Families of rows that turns and mirrors carry onto each other, the same ones carrying the whole set onto itself: the rest of each named row's family, in list order
4 families of 8 rows
K485: [-22.8   8.0  10.8  -2.8   5.6 -12.1  -6.0  -5.0  24.0  -6.8  12.4  -7.3
  -0.2  20.0  -3.7  10.7  20.6   6.7 -19.5  21.8  -5.0   3.1  -2.1 -26.2
   5.2 -10.5  -8.1  18.3 -13.8  -2.5  -3.2  -2.9 -12.0 -10.6   7.0   1.6
   3.0]
K785: [  8.0  -2.9  -2.0  -7.1  10.6   0.4 -26.4   0.4   8.4 -10.8   4.4  16.5
  -3.9  18.0   0.8   6.1  16.6   8.4 -16.6   7.2  -5.4  -0.6   4.7 -11.8
   2.8 -19.2  17.7  13.3 -11.8  15.0  16.1  -3.8  -6.6   6.3 -16.4  -8.8
  -0.2]
K675: [-24.4  12.0   3.1   8.4   9.0   1.7   3.5  12.2   4.8  11.6  -1.6  -6.9
   7.7  13.1 -25.3   4.8  -7.0  -6.9 -13.3   0.1 -24.6  10.6   0.6 -15.7
  -4.2 -32.7 -10.6   3.5  18.4 -28.5 -12.4 -24.1 -15.9   2.8   9.5  -1.4
   5.7]
K508: [-17.0 -15.0  10.8   2.5  -8.6  -0.4  -1.6  -2.1   0.7   6.8 -12.5   2.5
 -11.2  -6.5   0.7   9.7  10.0   2.3 -18.8   0.5 -11.1  -1.6  17.0  -5.8
 -10.6 -22.5  12.4  13.6  -8.8 -13.0  -2.9 -16.0  -1.9  11.1   5.6 -11.9
  -0.2]
K487: [-25.4  14.0   9.9   8.1   7.2 -18.2 -12.3  -9.7  15.1  -2.8  12.6  -3.1
  -2.4  26.2  -9.4  12.5  20.4   0.8 -23.6  22.5 -12.2   3.0  -2.3 -21.2
  -4.8  -7.2  -6.3   7.9 -15.2  -4.4  -5.1  -9.0 -11.3  -3.4   2.2   1.2
   0.5]
K68: [-29.1  15.0   6.7   5.6  20.7   1.8  13.0  15.9   3.0   7.6  -8.2  -8.0
   8.4   6.1 -25.8  16.1   2.8  -0.2 -10.4   9.1 -23.8   2.6   3.2 -20.5
  -5.7 -33.4  -5.9   6.3  13.6 -24.6 -11.0 -25.4 -16.3   2.2   8.6  -0.2
   5.7]
K601: [ -2.3   2.2  -5.4 -14.2  24.3  13.8  -8.9  11.8  -7.6   2.0  -7.4  12.4
   6.3   3.7  -7.8   0.9   9.2  -0.1   1.2 -16.3 -10.5   4.2  -1.2 -10.7
 -11.1 -41.9  20.0   4.5  27.1  -3.0   1.3 -11.7 -14.6  22.4  -0.9  -4.0
   0.7]
K431: [ -9.0  -0.6 -13.5   4.8  -1.4   0.8   4.6  -4.8  16.2  -2.0   2.1  -6.0
  22.9  15.6  -1.8  -4.5   6.2  -0.8  -2.9  -0.1 -16.5   6.2  -8.3 -31.6
   1.5 -36.1  13.3  24.2   9.1   7.9 -20.1 -12.8  -8.9  13.5  -2.1   0.4
   9.6]
K994: [  6.4   6.8 -11.3  -4.1  15.9  15.5 -11.8  13.4  -8.7   5.8  -2.2   8.7
   1.8  -3.1 -16.5   2.0   0.8   0.4   0.5 -18.5 -16.3   6.7  10.9 -11.6
  -7.6 -42.9  13.5   0.4  23.6  -1.0   0.7 -24.2 -15.7  20.4   1.3  -3.8
  -2.2]
K551: [-11.5   4.0  -4.5  12.8  -2.1   2.8   5.6 -12.2  15.8 -12.6  -4.6  -1.6
  24.1  15.5  -9.1  -3.0   6.5   5.7  -8.4  -1.9 -20.6  -3.2  -8.6 -26.8
   4.1 -27.8  16.3  21.6   6.9   4.1 -17.2  -6.5  -6.3  17.5   2.9   4.4
   8.5]
K900: [ 10.2  11.8  -5.6  -8.1  15.8  10.3  -2.4  11.2  -7.2   2.8  -7.8  15.2
   1.1   0.3 -12.7  -2.2   1.5   0.7  -2.8  -8.6 -13.3   4.5  11.3 -10.8
  -6.3 -43.1  20.0  -9.1  22.9   3.6  -0.3 -14.0 -21.4  19.0  -3.8   0.8
  -2.7]
K764: [-10.7  23.9  -8.7   0.0  30.7   1.0 -13.6   4.3   9.1 -11.0  13.9  18.9
  14.6  26.8  -7.4   6.0  16.3  -1.1  -3.7   4.9 -13.6   5.9 -10.1 -42.7
   5.7 -34.9  -0.2  -2.8   8.2   4.6   5.1  -5.4 -20.8   1.3   6.1  11.5
   3.0]
K627: [-10.7   2.3  -6.9  -0.7  -3.6   4.7   5.0  -8.2  16.1  -7.1   1.8   0.9
  21.3  14.2 -12.3  -0.9   3.7  -2.5  -7.5   0.8  -9.9  -7.6 -13.9 -23.9
   3.9 -33.3  11.8  25.7  -5.1   2.3 -17.7 -12.3  -3.7  19.4  -5.6   2.1
  15.1]
K185: [-14.2  -7.6   6.3  -6.9 -11.8   3.6  -2.7   0.7   8.4   8.3  -4.2 -10.2
  -8.9 -10.6  -8.1   8.8   6.5   6.1 -24.4  -0.6 -10.4  -1.4  11.9  -2.3
  -4.9 -26.5  11.5  16.4  -7.6 -12.6  -9.5 -21.4  -0.2   8.2   3.0 -10.4
  -5.2]
K5: [ -7.8  29.2  -3.6  -3.0  33.0   0.3 -11.2   7.3   9.5 -10.6  16.0  12.9
  16.1  28.2 -24.9   3.9   8.1   0.4   0.2   8.4 -11.6   8.9  -9.7 -28.3
   7.3 -30.8  -2.9   1.6  18.1   7.8   3.7  -8.0 -20.8   2.3  -2.8  11.7
  -4.0]
K591: [-18.9  -1.2  -8.5   1.4  -7.4  -2.3   4.0  -3.8  18.1 -10.0  -1.9  -0.2
  19.5  21.4  -5.5  -5.2   2.5  -1.5  -7.5  -8.0  -8.1  -0.6  -3.3 -31.1
  -3.8 -29.4  21.6  20.4   9.1   7.1 -13.8 -17.4  -8.4  17.7  -5.5  -2.6
   9.6]
K102: [-14.3  10.3  10.6 -13.8  25.9  -2.2 -18.1  16.9  -4.4   9.9   9.0  16.6
 -19.4   6.3 -15.5  15.7  11.4  -3.1  -9.6  11.2  -2.6  11.1  16.5  -7.1
  -7.4 -25.9  -7.3  -5.7   2.1  -9.4  17.7 -16.5 -16.4  -3.5  -0.1  -4.9
 -12.4]
K589: [  3.4  -0.7  -1.2  -7.2   3.1  -2.0 -25.9 -10.1   8.1 -11.1  11.4  23.3
  -3.6  14.1   1.6  -3.6  15.0   3.0  -7.5  -0.4  -0.3   5.3   3.9 -13.2
   2.0 -19.0  15.3   8.9  -4.4  19.1  11.5   1.9  -6.4  11.3  -5.6   0.3
  -9.8]
K516: [-20.9  12.2   9.9  11.4  -0.8 -13.8  -5.0  -5.8  19.7  -5.4  13.3  -0.8
  -3.0  16.4 -16.1  12.6  10.0   4.3 -19.9  23.8 -12.1   4.1   8.0 -24.4
   8.4 -11.0 -12.1  12.2 -18.2  -1.7  -1.4 -12.4  -8.3  -9.4   5.3   3.6
  -3.1]
K183: [  8.1  -6.0  -4.6 -10.2  10.8   1.9 -26.7  -6.7   9.4  -9.4  14.4  10.1
  -6.1   6.6   3.2   0.0  19.4  10.7 -11.0   2.2  -0.3  -0.3   3.8 -15.8
  -3.9 -21.0  21.3  12.7  -1.3  13.1  14.9  -1.5 -10.6  11.8 -13.2  -2.4
   2.6]
K414: [ -6.7  16.5  13.3 -12.2  23.5   2.6 -22.6  14.2  -2.1   0.8   8.0   7.9
 -21.8   1.6 -17.8  17.1  15.1   8.6 -14.4   3.8  -4.7   5.2  17.3  -6.0
  -3.8 -17.1  -9.1  -5.7   0.5 -11.0  17.0 -15.1 -18.6  -3.8  11.1  -2.1
  -7.9]
K563: [-24.5  21.4   4.3   2.7  11.4   1.6   9.7  16.7   4.8   7.6  -3.9  -8.4
   7.1  10.2 -23.4  13.4   2.9  -2.7  -8.3   2.4 -21.0  11.4   5.6 -23.1
   1.0 -32.2 -15.7   6.0  11.4 -16.6 -17.2 -25.5 -17.9  -2.6  21.9   0.6
  -0.2]
K722: [ -1.9  22.7  -6.2  -0.1  33.3   0.4 -14.2   8.7   5.9  -9.7  13.9  13.3
  10.0  27.7 -11.9   3.9  15.3   2.5   5.9   5.2 -11.8  12.3  -3.2 -36.3
   3.4 -27.1  -6.9   3.1  17.2   8.7   6.2  -6.7 -27.6   0.8   5.7   9.2
   7.0]
K784: [ -4.3  15.4  12.2  -2.6  29.8   3.1 -19.4   9.5  -5.8   6.8   6.9  12.4
 -15.9  -1.9 -17.9  18.3  16.5   5.7 -11.6  15.4 -14.5   8.6   9.7  -4.3
   0.6 -23.4 -13.9  -4.9   0.2 -11.6  13.4  -7.8 -16.1  -5.6   9.8   2.1
 -12.1]
K381: [-12.8  12.9  11.6  -1.5  27.1  -3.9 -19.2  14.9  -4.0   4.2   3.3  11.4
 -17.0   5.9 -10.9  13.5  14.5   6.1 -10.8   7.1 -12.7  16.1  22.0 -10.9
  -7.0 -19.0  -3.5  -9.5  14.9  -7.7  17.6 -12.1 -20.6  -7.1   9.0  -1.7
 -17.8]
K841: [-14.5  20.1  -5.5   1.6  35.0  -0.4  -6.0   7.5  13.6  -3.0  18.6  17.8
  17.1  27.1  -8.7   4.7   8.4   4.6   2.1  10.1  -9.6  18.9  -8.3 -29.2
  10.5 -29.2  -5.2   5.2  10.6   6.2   1.6 -10.7 -26.1  11.2   3.5  11.8
  -1.1]
K443: [ -1.2   0.0  -3.9  -8.0  17.1  17.5  -2.0  14.3  -4.8  -0.5  -9.1  18.7
   7.6  -6.4 -15.0  -0.1  -2.8   1.2   4.7 -14.1 -11.1   4.0   9.0 -12.9
   1.3 -45.2  15.6   7.6  24.6  -0.9   6.3 -14.6 -11.9  17.0   0.4  -1.5
  -3.6]
K903: [-34.0   3.4   9.5   5.6   6.8 -10.3 -12.5  -4.7  19.2  -6.1  12.7  -3.5
   2.8  19.8 -11.8  15.5  18.2   3.2 -16.5  16.1 -10.2   3.6  -2.7 -24.1
   3.6 -10.5 -11.1  26.3 -14.3  -8.5  -1.1 -11.5  -2.1  -4.8   7.7  -1.3
   0.1]
K888: [  1.8   2.3   2.3  -9.9  14.3  -1.0 -18.1  -5.4   6.8 -15.2   7.2  18.1
  -3.8   6.3   1.7   8.2  26.3  10.5  -5.0   7.4   2.0  -2.3   6.5 -19.4
   1.3 -20.4  18.8  12.1  -9.5  23.3  12.4  -0.6  -7.5   9.3  -5.2   0.5
  -8.6]
K235: [ -8.3  -5.4   9.3  -3.0 -11.4   0.3  -9.0  -1.0  -1.1   0.0 -13.8  -5.8
 -12.9  -7.5 -15.1   8.5  10.9  -0.4 -20.4  -2.2 -13.9 -11.0  16.2  -5.5
 -13.2 -24.6  14.1  10.8  -1.4 -11.5  -0.4 -14.2   2.2   1.6   0.3 -12.6
  -1.6]
K834: [-31.4  17.5   6.5   4.9  13.0  -0.1  11.7   6.2   3.5   8.3   1.1  -5.2
   8.6   1.7 -24.3   6.8   2.6  -5.0  -1.7   1.4 -17.0   8.7   3.4 -23.4
  -5.9 -33.7  -9.3   3.0  20.9 -19.4 -16.7 -21.4 -16.9   5.5  20.7   9.2
  -2.3]
K135: [-12.2  -9.5  13.4  -3.9  -7.3  -0.6  -0.4   2.2   3.0   8.0  -8.7  -7.3
  -9.7  -6.3 -15.6   6.4   2.7   4.7 -15.3   2.5 -10.2   2.8  17.3   6.6
  -8.6 -18.2   8.2  19.5   0.9  -9.4  -6.3 -18.5  -3.0  10.9  -2.8 -12.2
  -5.1]

Same family as K888: K675, K601, K627, K516, K381, K841, K235
Same family as K784: K785, K900, K764, K591, K903, K834, K135
Same family as K414: K485, K431, K994, K185, K183, K563, K722

